In the rows, zero is written as 128.
Each path below is one point turned by a fixed rotation once a step. After each direction that follows a path, write how fast that rotation turns it, in deg/step (0 if it stays still).
Each turn is a multiple of 5 degrees from 10 to 175, or 0.
Each row of a path follows its step; steps can be skipped.

step 4: [128 123 120 133 117 126 134 124 134 125 128 140 119 128 132 142 138 122
 136 134 119 114 125 114 117 122 124 125 128 124 124 129 120 134 121 136
 117 140 127 145 113]
step 5: [125 129 129 143 114 137 124 138 132 125 130 136 129 137 138 132 140 136
 130 116 125 139 120 127 124 142 125 123 123 127 125 113 137 142 121 141
 135 130 132 121 117]
step 6: [135 129 109 128 138 138 133 132 123 124 130 127 144 141 142 119 123 143
 128 125 119 141 126 134 133 132 121 129 144 132 135 123 124 128 125 132
 128 131 134 121 138]
step 7: [128 127 130 123 145 130 137 134 132 120 128 121 141 124 121 132 137 133
 129 119 123 120 128 127 139 101 134 126 143 128 128 140 130 130 123 121
 128 138 131 122 125]
step 8: [126 127 131 127 135 122 123 131 129 121 120 126 127 109 130 146 147 122
 138 122 122 128 123 134 137 135 135 123 127 127 125 138 138 114 127 128
 134 112 119 135 125]
step 9: [121 127 131 120 120 120 127 132 133 130 129 129 131 134 150 138 128 109
 117 130 119 120 118 133 135 139 132 136 123 138 136 119 131 127 130 130
 115 118 131 134 139]
step 14: [118 136 145 139 130 111 134 135 122 130 130 125 128 116 129 128 140 125
 136 133 121 126 129 135 141 115 123 133 126 124 122 143 121 132 124 120
 128 122 133 125 145]
step 15: [115 121 121 137 117 121 125 123 131 133 146 129 127 109 125 139 134 123
 124 133 117 133 127 139 124 127 137 127 122 134 125 126 119 117 132 130
 114 127 118 141 132]
Directions:
[130 128 127 131 126 130 128 130 130 127 127 126 127 128 127 126 127 134
 128 126 129 129 130 128 129 130 125 129 131 124 136 127 128 127 123 124
 124 128 129 125 123] => 60
[123 133 130 130 123 133 129 126 128 131 128 124 127 130 126 128 130 126
 129 129 126 130 126 128 123 132 129 125 132 128 128 126 125 129 129 130
 125 131 131 129 128] => 65
[127 131 129 124 126 129 129 131 125 128 131 130 127 127 127 127 128 129
 131 132 127 124 133 124 128 128 130 131 131 132 127 128 134 125 126 128
 127 135 127 127 126] => 120
[129 132 126 128 132 132 128 124 131 129 129 125 128 131 127 132 128 128
 130 133 127 123 129 127 130 130 129 123 124 129 129 131 129 131 127 128
 126 124 125 126 123] => 85
[132 128 128 129 127 130 130 123 128 125 130 134 130 128 129 128 128 132
 128 124 129 124 131 126 122 132 126 126 129 129 125 129 128 133 129 127
 129 128 131 126 131] => 55

step 0: [134 139 133 129 129 143 119 138 127 135 114 144 129 125 126 126 132 120
 122 124 123 132 124 124 139 136 118 119 129 113 124 128 130 135 118 129
 133 122 137 127 139]
step 3: [128 126 135 123 129 121 127 131 136 132 123 120 133 137 135 124 126 119
 128 133 128 138 136 108 133 135 125 132 116 120 123 147 133 140 113 132
 128 122 129 126 119]
step 4: [121 133 126 136 130 127 138 116 116 124 134 134 121 131 129 140 107 134
 138 135 136 125 132 122 130 125 119 144 117 130 128 136 129 135 121 124
 126 125 137 131 133]
step 5: [132 124 129 144 120 125 121 124 125 130 132 129 138 128 141 136 130 124
 141 140 119 134 146 122 116 117 124 133 137 127 120 129 131 126 121 115
 125 127 121 124 124]
step 7: [119 134 119 136 130 131 125 130 115 133 130 139 132 122 134 124 122 121
 123 132 136 125 124 116 118 127 124 126 134 131 135 118 139 113 117 119
 118 133 139 116 126]
step 12: [131 137 125 136 135 123 127 136 132 135 120 124 131 128 117 126 123 126
 126 137 115 127 139 120 132 125 133 144 131 125 123 143 133 143 119 142
 125 125 127 124 143]
step 13: [129 123 123 135 137 117 127 115 129 126 130 130 121 137 120 130 107 125
 137 129 122 134 139 130 129 134 124 144 129 118 127 126 109 129 134 121
 134 122 126 134 128]
step 15: [118 131 127 132 125 127 146 135 129 129 122 137 135 133 124 135 111 134
 135 131 125 126 129 115 126 133 118 131 112 119 111 121 128 123 121 134
 119 124 134 126 127]
Directions:
[127 127 122 125 122 126 130 125 128 125 129 126 129 125 125 131 131 126
 135 126 129 129 128 124 128 129 128 132 125 127 125 128 128 129 128 125
 127 127 129 123 127] => 35
[129 125 126 124 128 121 129 128 132 126 131 131 128 133 130 124 131 128
 128 129 128 131 130 126 129 129 128 127 132 126 133 124 127 128 128 127
 129 133 129 129 127] => 95
[124 123 126 134 130 127 131 123 128 126 127 128 131 131 130 129 126 130
 130 129 131 131 127 127 123 126 128 125 128 126 124 130 129 131 126 132
 129 128 128 130 126] => 35
[129 126 130 131 128 128 129 132 129 127 129 129 123 130 132 125 126 129
 131 125 131 129 131 131 129 128 129 138 129 128 125 133 128 126 126 128
 126 129 127 127 127] => 40
[130 123 128 130 130 130 127 131 131 128 127 128 129 128 127 131 127 127
 129 128 121 134 126 127 129 132 126 126 128 126 126 127 128 123 125 126
 124 124 127 129 126] => 145

step 1: [127 128 114 117 135 116 122 126 138 119 122 119 118 118 130 131 126 138
 123 138 123 128 129 133 127 128 119 123 135 109 134 132 128 118 127 119
 116 151 128 134 137]
step 5: [130 126 117 125 126 142 117 128 130 129 121 125 117 141 133 148 132 125
 139 120 130 116 127 141 132 125 133 113 115 129 131 119 120 129 127 130
 117 129 139 119 116]
step 7: [126 117 133 124 125 135 137 131 132 126 132 121 116 135 120 139 133 138
 125 127 130 128 127 122 146 113 134 123 139 107 121 128 136 127 126 119
 136 123 145 140 127]
step 8: [130 117 132 130 119 129 125 131 124 139 118 133 116 122 132 150 123 147
 130 120 121 133 123 127 121 131 125 130 124 107 130 129 131 132 124 129
 122 121 147 125 124]
step 9: [117 119 135 146 138 124 130 139 124 143 116 123 126 126 121 130 141 138
 126 122 138 139 112 133 129 135 125 126 125 120 134 130 141 134 125 128
 134 117 124 114 123]
step 10: [114 121 123 137 144 109 128 128 137 134 119 127 119 139 116 123 129 137
 117 135 131 127 122 130 121 126 119 125 137 114 123 124 137 114 131 118
 137 125 128 138 122]
step 13: [115 131 124 132 138 117 119 130 142 136 119 129 136 123 128 135 120 127
 134 151 131 124 131 124 145 125 134 131 142 134 117 118 131 131 126 132
 138 122 124 140 132]
step 14: [116 134 122 129 123 133 116 128 132 118 123 138 118 130 128 146 131 131
 141 147 131 116 130 129 133 126 123 133 129 132 116 117 114 135 128 114
 132 127 138 121 138]
Directions:
[129 127 124 126 125 131 129 129 127 129 127 132 125 128 126 126 126 134
 133 127 123 129 124 129 129 128 127 127 127 133 128 128 130 124 126 129
 123 130 130 125 131] => 110
[126 129 130 128 127 123 130 128 126 127 131 132 128 129 125 126 126 130
 127 126 130 130 125 130 123 127 134 124 127 120 127 130 130 129 124 129
 127 127 128 127 129] => 35
[127 131 124 130 128 129 130 124 127 126 129 131 127 126 127 130 134 130
 129 127 128 128 133 127 124 124 126 130 130 126 128 125 130 130 129 131
 131 134 132 130 129] => 110
[131 127 129 122 128 125 130 134 131 127 126 128 129 124 131 130 128 127
 127 125 128 126 133 128 130 124 131 126 134 129 128 129 131 127 126 128
 127 130 129 127 130] => 65
[125 133 128 127 130 129 129 123 131 130 129 132 130 133 131 131 124 124
 132 125 129 125 125 127 128 125 130 123 130 132 127 126 128 131 129 129
 127 127 126 131 127] => 45

step 1: [133 116 125 111 126 127 132 122 145 124 131 142 136 118 132 120 120 121
 130 119 119 128 118 130 126 130 133 132 123 125 133 116 132 120 138 145
 120 131 127 123 134]
step 5: [131 134 133 120 131 144 132 118 133 124 132 134 121 140 129 120 133 140
 130 126 118 128 124 119 114 128 141 145 119 130 125 118 124 119 140 130
 127 120 121 124 141]
step 6: [123 118 133 124 130 129 126 114 144 120 126 136 129 121 114 120 121 126
 135 141 126 130 127 123 115 134 136 131 129 118 138 143 119 119 130 118
 127 128 131 118 130]
step 9: [132 123 129 114 128 141 123 115 145 131 132 134 122 128 137 107 139 124
 128 128 128 117 132 129 134 132 123 123 124 125 138 119 123 125 132 128
 139 117 123 122 119]
step 10: [139 135 134 127 126 130 126 135 141 130 133 123 124 134 136 115 131 116
 125 139 132 133 144 117 123 122 136 128 124 117 131 138 125 125 141 121
 116 114 133 126 132]
step 11: [123 140 134 126 126 141 116 129 135 145 131 133 124 113 127 120 137 136
 126 126 128 140 132 131 117 124 128 126 127 127 137 136 116 117 134 124
 120 144 134 134 132]
step 12: [125 133 123 115 132 127 133 128 120 141 130 136 135 133 133 107 122 125
 129 127 121 122 125 130 138 136 129 128 135 130 143 141 134 107 134 123
 122 135 121 129 129]
step 13: [137 126 129 117 130 140 127 135 121 122 130 131 119 137 122 121 131 139
 114 122 119 128 135 132 122 144 127 113 120 121 139 121 135 120 138 123
 122 119 127 120 132]
Directions:
[126 129 123 127 132 131 129 128 124 126 126 127 128 129 129 125 132 131
 128 126 133 122 129 127 129 131 127 123 130 129 124 131 129 129 131 131
 130 130 128 125 130] => 80
[128 123 129 122 127 129 127 131 127 128 130 131 129 130 131 130 130 124
 127 130 133 126 127 129 129 124 125 124 124 126 128 125 129 135 127 127
 129 128 127 130 125] => 60
[125 127 128 126 131 126 128 131 130 129 129 125 125 126 131 133 128 129
 129 127 124 125 127 130 128 130 132 125 130 123 128 132 122 130 128 128
 129 122 128 130 130] => 95

step 0: [121 133 133 133 124 132 127 106 147 135 143 138 126 121 117 125 130 125
 128 127 129 137 132 127 133 130 111 127 130 130 130 113 123 132 129 133
 135 133 125 135 115]
step 2: [125 125 122 125 132 123 123 127 129 130 128 127 118 126 139 134 116 117
 130 123 128 145 128 128 125 122 116 117 117 140 129 132 134 118 137 137
 128 106 127 129 111]
step 3: [132 131 124 134 142 126 145 137 129 117 136 135 118 127 131 121 130 128
 115 128 129 136 132 129 122 131 111 129 134 121 131 135 141 129 130 136
 141 134 133 146 118]
step 4: [119 143 130 125 129 127 131 123 129 130 131 120 134 133 135 139 109 116
 133 135 127 123 130 132 116 133 114 137 128 121 112 135 122 138 121 135
 142 133 130 128 117]
step 9: [123 124 113 118 138 123 143 128 130 127 144 139 125 131 142 134 134 135
 136 138 115 129 142 129 119 128 135 135 131 127 125 136 129 127 132 128
 147 126 125 125 123]
step 10: [138 137 137 121 135 135 141 124 130 134 134 118 126 128 136 125 135 121
 127 136 121 126 126 137 130 141 139 133 122 115 123 120 113 132 115 123
 135 142 127 136 122]
step 13: [128 123 136 116 132 135 136 131 112 116 136 117 130 120 130 130 130 124
 120 139 128 132 146 122 131 140 132 120 129 139 120 121 136 114 124 121
 132 124 138 125 126]
step 14: [125 120 135 122 121 123 141 135 118 142 125 129 115 122 135 123 124 132
 130 125 133 127 125 122 129 155 139 142 129 133 125 137 130 129 129 132
 138 121 122 127 118]
Directions:
[128 132 127 130 126 126 131 130 131 128 126 128 121 127 132 131 127 128
 127 129 128 126 131 129 123 129 130 128 130 128 128 133 123 129 129 128
 133 133 126 128 131] => 65
[124 123 125 128 128 128 131 131 131 128 133 130 129 129 123 130 129 127
 129 127 127 130 131 131 128 125 128 125 126 127 130 125 130 124 130 128
 131 135 128 133 130] => 115
[132 123 127 123 129 129 128 129 125 127 130 129 127 130 130 128 132 130
 129 126 126 127 129 128 128 131 135 127 126 127 126 124 123 131 127 129
 130 129 131 122 130] => 20
[130 129 124 126 131 126 128 127 130 129 127 124 128 130 129 130 129 129
 128 132 126 132 134 124 126 125 134 125 126 130 129 129 132 128 128 126
 123 127 124 129 126] => 100

step 1: [134 121 117 124 126 129 138 130 122 139 138 135 136 134 113 118 130 122
 132 132 123 136 134 116 122 130 126 143 138 141 131 122 131 121 124 133
 135 124 116 123 120]
step 3: [141 128 142 120 143 143 135 137 139 109 127 129 118 139 126 135 130 127
 122 134 135 132 132 126 129 119 130 128 122 134 129 122 126 135 140 128
 125 123 129 126 124]
step 5: [136 135 112 125 125 130 120 128 115 115 133 137 127 132 124 128 141 129
 131 121 127 131 119 124 146 130 131 122 134 122 134 130 141 127 119 126
 118 124 129 147 128]
step 6: [146 125 130 121 132 131 130 127 140 126 126 129 123 121 125 136 120 134
 133 123 132 137 125 123 130 146 122 127 112 117 125 141 129 126 130 131
 125 115 137 120 112]
step 7: [142 118 119 138 133 117 116 137 123 141 137 138 128 131 122 119 129 131
 127 141 131 125 138 131 123 126 126 129 121 137 126 124 124 138 126 116
 121 122 122 115 127]
step 11: [132 140 129 115 133 133 126 138 122 127 139 130 127 130 126 118 140 131
 145 125 132 140 125 129 125 124 125 120 140 124 130 126 144 131 129 117
 134 135 138 124 135]
step 14: [144 130 129 103 120 119 128 129 133 129 129 120 135 122 125 123 130 123
 146 131 124 123 128 127 127 124 132 127 132 141 133 126 119 121 129 122
 126 133 130 115 121]
step 15: [125 123 128 123 128 137 130 132 128 128 127 132 129 129 128 132 140 136
 122 144 135 124 134 119 134 118 140 134 110 139 131 115 141 132 131 137
 118 137 138 133 124]
Directions:
[127 132 123 127 130 124 129 133 125 129 129 132 132 127 132 125 124 124
 127 124 129 125 125 130 128 128 131 131 131 127 127 126 129 126 131 123
 126 128 126 127 127] => 120
[130 126 126 127 124 128 128 127 131 126 128 128 127 128 127 124 125 123
 131 127 121 130 128 125 128 127 126 127 125 125 128 131 129 122 130 130
 121 130 125 128 127] => 90
[129 129 128 131 125 133 132 131 129 128 131 125 129 127 129 128 124 125
 125 128 125 130 127 126 123 129 124 127 130 129 127 124 132 129 127 127
 132 126 127 129 135] => 40
[129 122 129 125 123 125 125 127 125 130 127 126 126 128 127 129 124 128
 128 130 127 122 127 131 123 127 130 123 129 128 125 128 130 127 125 124
 130 127 129 130 127] => 145
[129 123 127 128 128 132 127 124 128 124 127 131 128 129 130 131 129 126
 124 127 129 130 129 128 130 130 130 129 129 129 128 126 127 126 125 123
 123 120 127 126 128] => 25
[129 124 128 130 126 130 127 132 129 126 127 127 126 129 125 128 128 127
 122 124 125 128 124 130 126 129 130 129 124 125 130 129 123 133 134 126
 132 129 129 126 125] => 110

step 1: [125 108 126 121 120 128 119 130 123 124 133 133 119 116 131 132 130 136
 136 134 116 116 118 127 118 143 145 123 121 121 130 124 132 119 117 122
 131 116 131 123 134]
step 2: [125 127 120 122 128 142 131 135 118 129 141 126 126 117 108 120 132 127
 118 138 116 136 116 121 120 126 129 131 115 114 135 134 140 124 127 132
 125 119 132 120 135]
step 4: [122 122 141 135 116 134 129 129 117 130 117 131 115 141 137 138 135 126
 122 136 117 122 130 117 122 152 139 141 127 125 134 124 121 133 123 124
 133 132 128 131 132]
step 9: [122 125 128 122 117 147 122 141 124 130 124 127 122 117 125 123 134 132
 148 141 125 130 125 141 127 133 129 119 123 113 122 128 131 134 127 116
 135 123 143 127 126]
step 10: [124 123 129 131 129 144 140 135 133 120 132 115 139 119 119 136 115 127
 139 131 127 120 121 125 119 128 124 124 119 118 130 136 139 139 134 130
 121 132 142 116 142]
step 11: [126 142 129 135 139 129 136 135 128 135 119 122 124 127 124 137 124 130
 129 143 117 125 133 115 125 137 129 128 121 136 142 120 135 142 140 126
 123 132 119 124 148]
step 12: [124 139 124 132 124 126 117 135 118 123 111 127 116 128 132 129 128 120
 135 130 115 131 137 143 109 136 136 139 124 128 128 116 131 135 135 116
 137 125 129 129 137]
step 14: [117 128 115 120 126 132 138 122 123 132 136 119 135 122 125 133 126 127
 113 138 116 124 128 118 129 123 131 122 111 123 134 119 141 132 134 133
 119 114 141 119 140]
Directions:
[128 128 122 125 123 132 129 125 125 128 126 129 127 132 132 130 127 125
 122 126 131 126 132 127 130 128 125 130 128 129 129 125 130 129 129 130
 127 125 129 130 125] => 40
[126 132 133 130 123 126 125 128 127 130 125 129 126 127 131 128 127 125
 127 126 127 127 129 130 129 131 129 128 133 124 124 125 128 126 127 124
 128 129 124 123 127] => 90
[124 125 126 127 128 122 127 124 129 126 126 126 128 127 125 122 128 131
 125 126 128 128 131 131 128 128 131 123 124 128 128 123 131 123 128 129
 128 129 127 129 129] => 55
[133 131 126 125 127 131 125 128 130 129 127 126 129 130 129 125 124 127
 126 128 125 126 125 127 133 127 130 126 126 126 125 134 130 124 128 128
 123 129 130 127 132] => 90
